In the data rows, the value 500 means zero.
Some points:
326;569;526;529;376;632;406;393;434;483;398;445;328;546;702;502;623;633;722;245;555;604;727;733;524;394;269;549;469;338;492;339;450;670;483;634;419;289;386;658;396;401;536;534;367;710;473;488;386;537;629;458;418;565;368;614;598;539;551;455;614;376;548;754
626;421;557;523;324;677;280;547;347;503;329;303;513;598;497;489;521;385;592;569;539;418;514;357;560;324;203;575;526;486;429;596;585;277;636;576;659;515;645;540;579;695;639;375;461;464;432;449;503;636;459;684;234;698;390;391;418;500;619;471;563;576;539;367
563;556;652;603;600;537;635;685;318;716;531;643;418;540;582;539;543;545;413;509;410;541;515;445;345;403;592;770;252;653;580;345;287;487;291;430;380;201;404;510;475;499;515;486;628;358;257;485;617;558;435;556;462;530;274;416;470;474;654;745;399;522;663;571
627;328;593;561;566;750;652;485;456;418;324;456;613;282;464;692;670;540;576;672;426;594;464;614;561;523;531;674;626;715;557;305;583;283;587;549;540;526;440;536;541;577;386;645;429;304;448;594;489;396;767;403;509;658;598;642;442;628;568;524;493;616;331;637
728;487;503;624;434;348;109;582;588;654;735;482;231;505;568;613;490;386;551;602;645;603;433;326;497;667;560;650;520;373;390;403;460;589;547;398;593;572;386;527;336;349;609;560;461;291;694;318;455;264;581;574;520;526;587;580;583;444;543;548;389;505;416;480
386;354;669;453;197;472;584;535;513;491;520;561;567;301;623;604;406;326;502;342;493;411;356;616;502;541;498;403;338;436;347;579;506;673;665;580;537;519;531;494;637;606;520;602;945;419;474;584;311;325;470;532;453;529;576;343;424;501;697;471;562;395;618;562
699;683;455;456;531;347;494;546;339;339;563;166;578;398;339;604;609;564;554;617;427;351;382;566;540;388;357;490;340;612;583;571;309;661;518;390;516;313;476;713;595;340;266;321;400;534;601;671;466;292;553;551;487;446;715;406;565;442;543;486;524;412;616;433
318;588;506;248;520;466;392;687;499;572;337;447;614;522;560;379;526;341;470;605;501;407;526;511;258;464;676;565;448;880;656;309;640;826;414;542;604;675;553;562;351;500;436;664;416;631;629;501;463;532;510;461;454;475;550;296;541;500;671;410;554;470;540;349
452;674;529;389;635;712;630;642;494;639;601;338;387;360;676;443;452;627;613;542;552;489;490;511;421;501;518;458;489;699;353;678;508;519;510;672;465;619;653;409;614;390;285;469;476;450;509;199;377;468;571;520;400;609;450;557;564;341;373;338;300;684;629;537
541;478;247;435;678;587;670;423;526;570;397;478;521;413;702;356;172;287;440;679;515;605;356;626;646;555;431;395;493;433;451;553;416;396;346;371;380;567;350;403;384;361;669;390;444;550;599;553;563;397;529;453;450;608;395;428;436;411;771;478;665;489;453;449
429;443;328;657;437;582;404;423;428;223;403;375;344;618;742;443;570;285;288;525;383;508;226;524;554;303;564;466;673;560;450;562;602;429;367;589;332;579;435;606;543;380;437;421;685;492;315;339;519;517;513;514;565;357;439;643;586;581;457;680;473;394;472;340
494;497;477;684;833;409;448;628;591;719;459;565;493;529;493;598;416;474;507;538;409;658;489;536;410;351;437;306;624;496;452;464;634;417;508;681;651;367;603;586;630;526;502;385;466;368;482;629;473;459;564;274;544;422;531;285;651;540;391;470;677;468;675;588
406;500;434;351;352;727;469;521;630;365;573;813;484;526;401;557;447;549;409;718;348;370;385;364;499;273;320;423;517;496;539;470;585;591;444;354;539;627;351;439;352;515;518;390;532;551;607;388;621;544;390;530;671;577;767;549;547;576;422;532;666;631;686;784
387;363;640;570;555;607;703;423;477;559;533;274;456;467;421;400;628;443;442;544;277;499;584;350;638;675;373;197;472;477;648;355;422;591;464;441;490;452;613;727;294;666;620;516;422;479;492;507;447;446;370;517;449;430;618;398;584;260;427;490;268;570;404;524
457;394;589;373;443;768;330;792;648;503;702;511;559;629;518;441;336;428;633;563;379;575;592;485;566;719;579;584;471;507;751;621;599;553;512;629;400;323;510;354;539;517;558;288;576;736;346;576;571;400;528;422;457;507;596;574;480;559;398;476;455;288;461;485
355;353;473;576;789;392;674;349;486;398;546;432;312;419;382;405;544;410;621;422;692;433;800;365;336;464;397;716;528;377;420;491;735;571;357;452;308;661;488;528;601;434;404;345;628;548;352;542;501;463;565;578;548;585;755;414;403;504;656;556;521;597;527;311
520;765;495;310;579;477;407;414;421;342;502;412;496;471;528;470;518;305;536;402;495;643;495;428;554;660;465;464;429;490;714;415;576;600;628;430;428;570;324;131;530;597;521;558;367;256;143;483;431;685;611;423;604;410;538;319;475;432;393;583;508;563;514;658
278;540;450;401;424;527;531;494;624;618;511;451;655;714;330;414;544;557;636;502;603;635;386;678;448;537;560;536;761;516;373;534;263;435;629;335;458;417;706;614;444;534;464;452;446;265;522;347;606;548;564;363;473;302;742;541;322;531;606;712;510;430;648;389
690;332;277;359;626;540;510;454;528;363;540;535;715;526;483;487;568;430;572;358;483;589;598;459;486;424;475;466;483;586;171;459;440;448;478;612;605;435;589;386;157;290;534;551;450;408;305;569;512;473;246;592;408;528;502;521;528;569;335;468;420;395;451;576
739;571;185;660;419;491;625;374;475;389;564;431;426;614;600;448;516;580;426;481;398;420;579;580;180;849;494;592;501;611;438;450;491;451;552;527;491;441;617;430;502;790;563;515;567;513;655;398;621;593;417;360;541;540;569;473;461;536;465;302;667;478;568;535
497;520;372;622;408;410;572;631;263;725;239;611;657;454;329;390;522;473;268;323;379;526;488;335;524;467;445;568;435;280;480;555;383;532;523;457;460;527;397;413;487;595;337;457;477;607;537;332;367;298;626;331;562;714;531;531;342;618;266;469;388;513;520;387
396;542;408;622;563;456;527;275;563;661;428;525;528;548;633;430;665;478;526;601;574;469;541;523;619;362;442;713;135;413;676;504;456;484;579;415;868;488;567;250;576;431;285;575;690;561;578;583;562;504;315;291;374;415;504;517;661;545;431;656;418;573;308;457
778;373;470;443;457;517;554;534;484;600;327;588;462;675;229;298;457;563;506;646;650;343;616;520;550;441;509;449;599;463;560;482;493;681;518;536;346;509;376;312;489;604;472;523;713;415;660;561;426;455;616;587;414;122;333;627;649;541;586;437;372;496;641;535
548;658;688;368;422;431;545;546;604;444;485;520;586;382;754;409;538;676;298;612;742;571;582;425;498;448;465;342;490;450;404;288;562;476;448;540;364;284;385;510;568;678;432;390;534;388;715;508;404;529;398;494;359;517;594;581;418;617;406;494;637;462;311;254
564;561;533;514;348;644;462;561;551;567;495;798;525;304;470;495;730;281;444;508;573;508;577;545;675;556;361;521;452;526;432;764;588;416;404;492;295;561;701;625;565;440;531;470;317;459;593;426;407;546;365;521;804;313;416;398;533;656;660;380;473;330;477;487
283;429;418;697;444;436;469;512;517;296;545;568;334;438;299;494;349;555;358;447;890;546;418;665;441;641;380;353;519;616;547;491;217;391;377;706;750;482;517;436;523;573;462;476;352;568;315;642;434;404;395;692;459;535;571;510;496;647;519;464;497;647;531;523
516;567;527;443;483;522;541;524;385;478;504;451;431;478;360;609;314;552;235;614;512;327;651;564;768;546;793;518;406;324;434;393;570;476;484;632;686;507;807;613;325;367;431;468;509;357;426;500;581;706;655;478;552;399;586;574;305;508;437;336;716;465;503;528
355;601;599;782;313;481;767;657;631;355;698;399;639;692;374;290;543;556;615;429;502;548;422;474;482;432;616;520;349;529;461;361;603;467;527;360;508;697;576;443;405;378;672;354;512;454;528;682;368;559;626;577;590;683;268;421;612;512;471;478;584;576;426;546
486;238;420;459;714;585;479;456;365;410;678;517;501;349;315;563;421;468;665;472;543;569;492;482;506;496;616;425;475;529;543;289;347;653;683;429;644;497;312;640;673;513;453;431;527;549;616;346;232;822;439;344;493;500;274;492;383;601;425;510;475;400;420;465
427;362;667;493;381;378;499;454;528;486;414;271;437;437;411;539;412;627;605;556;474;201;394;430;533;593;563;499;632;443;529;439;528;588;486;728;324;287;520;364;614;271;589;508;244;495;665;514;522;470;252;449;658;619;327;423;533;621;486;675;407;641;527;523
663;835;563;462;610;381;485;400;537;499;357;808;386;600;351;431;403;565;610;582;392;396;241;581;678;579;502;517;696;372;375;466;453;498;424;473;412;524;779;509;532;600;429;633;639;613;475;463;583;588;519;522;406;696;571;513;688;496;511;561;359;343;328;460
443;489;452;545;358;496;295;277;657;366;401;611;614;502;672;462;335;577;588;600;562;487;462;391;452;523;508;682;529;522;496;370;558;503;407;394;397;566;760;602;594;549;523;453;327;644;363;745;348;258;440;345;571;320;316;605;277;213;455;387;325;499;606;569
597;419;618;422;548;347;584;443;684;407;677;545;490;429;459;497;393;560;333;349;199;498;619;742;453;374;338;648;612;503;753;514;464;496;528;555;634;665;606;396;504;554;567;480;365;575;453;309;338;372;575;640;519;387;393;448;432;373;501;789;618;502;403;389
191;578;332;400;499;218;448;496;382;488;617;522;599;464;566;648;495;553;482;671;417;626;570;373;781;550;335;690;623;601;495;565;417;450;570;587;430;538;493;473;558;600;822;622;620;465;600;437;656;477;594;609;544;480;441;678;667;507;491;331;455;444;611;430
653;573;574;412;436;396;774;384;119;585;674;664;394;710;600;553;482;641;628;300;572;601;460;544;667;430;724;391;546;604;632;590;670;565;581;536;646;558;432;540;427;563;605;422;376;623;409;574;533;385;265;401;501;427;581;504;424;617;652;466;411;697;504;445
534;391;455;726;503;423;540;606;658;598;471;520;484;440;595;551;639;456;670;302;530;350;434;561;617;519;625;505;532;610;655;599;597;774;258;364;478;672;306;483;646;559;537;496;335;280;552;548;729;605;494;636;304;534;544;559;367;365;241;485;561;434;502;479
484;337;521;460;504;471;600;537;577;474;445;514;394;535;569;659;502;587;549;618;343;557;459;191;313;608;534;376;456;462;357;683;302;469;426;286;408;514;637;444;576;448;502;716;351;715;392;559;480;530;636;520;284;264;518;567;575;757;435;485;769;550;407;480
667;421;560;240;415;365;623;531;720;546;389;510;485;669;463;651;634;318;418;412;627;548;332;533;361;449;367;355;348;380;566;384;516;430;551;572;491;401;587;590;726;332;741;484;547;611;445;336;679;618;596;426;596;591;519;735;458;327;529;354;399;595;475;495
540;559;337;499;499;520;301;437;554;493;467;526;486;418;696;816;688;624;550;507;611;481;708;523;426;404;708;262;654;446;655;656;274;552;681;438;461;520;548;511;298;460;576;411;717;509;569;598;557;522;634;716;644;635;405;316;470;508;333;548;420;542;392;441
553;596;714;418;661;667;518;484;574;450;489;567;559;616;571;244;666;669;350;368;437;364;497;371;623;662;441;493;585;422;345;522;512;451;570;511;826;454;202;567;591;420;354;631;578;626;547;527;746;381;561;566;591;464;310;265;387;535;517;433;448;433;618;454
460;572;481;595;446;434;485;504;363;317;574;688;659;656;419;480;454;358;439;685;461;456;758;651;319;486;634;348;466;377;369;801;629;448;491;451;544;344;339;674;633;378;569;758;411;422;489;436;439;591;487;477;369;623;516;524;519;371;499;579;481;560;400;566
494;497;515;465;576;319;384;588;486;559;631;383;529;324;452;383;512;476;551;396;596;615;565;548;572;526;388;368;507;524;620;537;766;394;583;309;395;552;611;524;321;507;243;719;666;594;497;493;613;429;322;457;572;617;242;645;397;490;500;649;767;604;502;668
394;508;379;570;554;421;426;435;559;674;499;450;560;393;439;563;306;762;552;412;471;373;421;343;279;517;496;429;317;435;470;598;649;165;640;635;410;665;286;587;381;619;441;454;411;443;566;616;551;664;641;697;543;419;615;614;514;456;593;635;376;169;311;691
556;495;566;544;414;607;396;358;589;663;534;330;480;408;405;590;429;478;291;342;570;715;543;522;489;318;907;690;520;375;386;523;406;412;492;521;400;612;278;514;534;737;446;737;462;755;520;616;657;593;394;579;568;464;553;431;801;400;450;560;355;569;617;410
402;481;746;532;627;527;275;476;327;496;392;498;572;602;457;574;513;555;466;316;338;472;354;589;352;557;502;557;657;553;468;626;447;262;330;380;527;407;419;326;453;354;500;364;652;444;654;529;357;664;385;377;573;461;611;634;511;350;565;145;561;597;400;488
Along one direction, these points spread out more than along any other. Take the direction at right angles to it along which they spread out most. Go by this last direction. How many in every 100 of the points above lie lower along it than each point below? Round to a whole number. More than half of the points above lie lower than the first one.
540;559;337;499;499;520;301;437;554;493;467;526;486;418;696;816;688;624;550;507;611;481;708;523;426;404;708;262;654;446;655;656;274;552;681;438;461;520;548;511;298;460;576;411;717;509;569;598;557;522;634;716;644;635;405;316;470;508;333;548;420;542;392;441 4
484;337;521;460;504;471;600;537;577;474;445;514;394;535;569;659;502;587;549;618;343;557;459;191;313;608;534;376;456;462;357;683;302;469;426;286;408;514;637;444;576;448;502;716;351;715;392;559;480;530;636;520;284;264;518;567;575;757;435;485;769;550;407;480 42
318;588;506;248;520;466;392;687;499;572;337;447;614;522;560;379;526;341;470;605;501;407;526;511;258;464;676;565;448;880;656;309;640;826;414;542;604;675;553;562;351;500;436;664;416;631;629;501;463;532;510;461;454;475;550;296;541;500;671;410;554;470;540;349 84
497;520;372;622;408;410;572;631;263;725;239;611;657;454;329;390;522;473;268;323;379;526;488;335;524;467;445;568;435;280;480;555;383;532;523;457;460;527;397;413;487;595;337;457;477;607;537;332;367;298;626;331;562;714;531;531;342;618;266;469;388;513;520;387 11
355;601;599;782;313;481;767;657;631;355;698;399;639;692;374;290;543;556;615;429;502;548;422;474;482;432;616;520;349;529;461;361;603;467;527;360;508;697;576;443;405;378;672;354;512;454;528;682;368;559;626;577;590;683;268;421;612;512;471;478;584;576;426;546 87
427;362;667;493;381;378;499;454;528;486;414;271;437;437;411;539;412;627;605;556;474;201;394;430;533;593;563;499;632;443;529;439;528;588;486;728;324;287;520;364;614;271;589;508;244;495;665;514;522;470;252;449;658;619;327;423;533;621;486;675;407;641;527;523 69
402;481;746;532;627;527;275;476;327;496;392;498;572;602;457;574;513;555;466;316;338;472;354;589;352;557;502;557;657;553;468;626;447;262;330;380;527;407;419;326;453;354;500;364;652;444;654;529;357;664;385;377;573;461;611;634;511;350;565;145;561;597;400;488 51
699;683;455;456;531;347;494;546;339;339;563;166;578;398;339;604;609;564;554;617;427;351;382;566;540;388;357;490;340;612;583;571;309;661;518;390;516;313;476;713;595;340;266;321;400;534;601;671;466;292;553;551;487;446;715;406;565;442;543;486;524;412;616;433 78
556;495;566;544;414;607;396;358;589;663;534;330;480;408;405;590;429;478;291;342;570;715;543;522;489;318;907;690;520;375;386;523;406;412;492;521;400;612;278;514;534;737;446;737;462;755;520;616;657;593;394;579;568;464;553;431;801;400;450;560;355;569;617;410 0
457;394;589;373;443;768;330;792;648;503;702;511;559;629;518;441;336;428;633;563;379;575;592;485;566;719;579;584;471;507;751;621;599;553;512;629;400;323;510;354;539;517;558;288;576;736;346;576;571;400;528;422;457;507;596;574;480;559;398;476;455;288;461;485 91
429;443;328;657;437;582;404;423;428;223;403;375;344;618;742;443;570;285;288;525;383;508;226;524;554;303;564;466;673;560;450;562;602;429;367;589;332;579;435;606;543;380;437;421;685;492;315;339;519;517;513;514;565;357;439;643;586;581;457;680;473;394;472;340 29
443;489;452;545;358;496;295;277;657;366;401;611;614;502;672;462;335;577;588;600;562;487;462;391;452;523;508;682;529;522;496;370;558;503;407;394;397;566;760;602;594;549;523;453;327;644;363;745;348;258;440;345;571;320;316;605;277;213;455;387;325;499;606;569 98
739;571;185;660;419;491;625;374;475;389;564;431;426;614;600;448;516;580;426;481;398;420;579;580;180;849;494;592;501;611;438;450;491;451;552;527;491;441;617;430;502;790;563;515;567;513;655;398;621;593;417;360;541;540;569;473;461;536;465;302;667;478;568;535 44
728;487;503;624;434;348;109;582;588;654;735;482;231;505;568;613;490;386;551;602;645;603;433;326;497;667;560;650;520;373;390;403;460;589;547;398;593;572;386;527;336;349;609;560;461;291;694;318;455;264;581;574;520;526;587;580;583;444;543;548;389;505;416;480 7
283;429;418;697;444;436;469;512;517;296;545;568;334;438;299;494;349;555;358;447;890;546;418;665;441;641;380;353;519;616;547;491;217;391;377;706;750;482;517;436;523;573;462;476;352;568;315;642;434;404;395;692;459;535;571;510;496;647;519;464;497;647;531;523 93
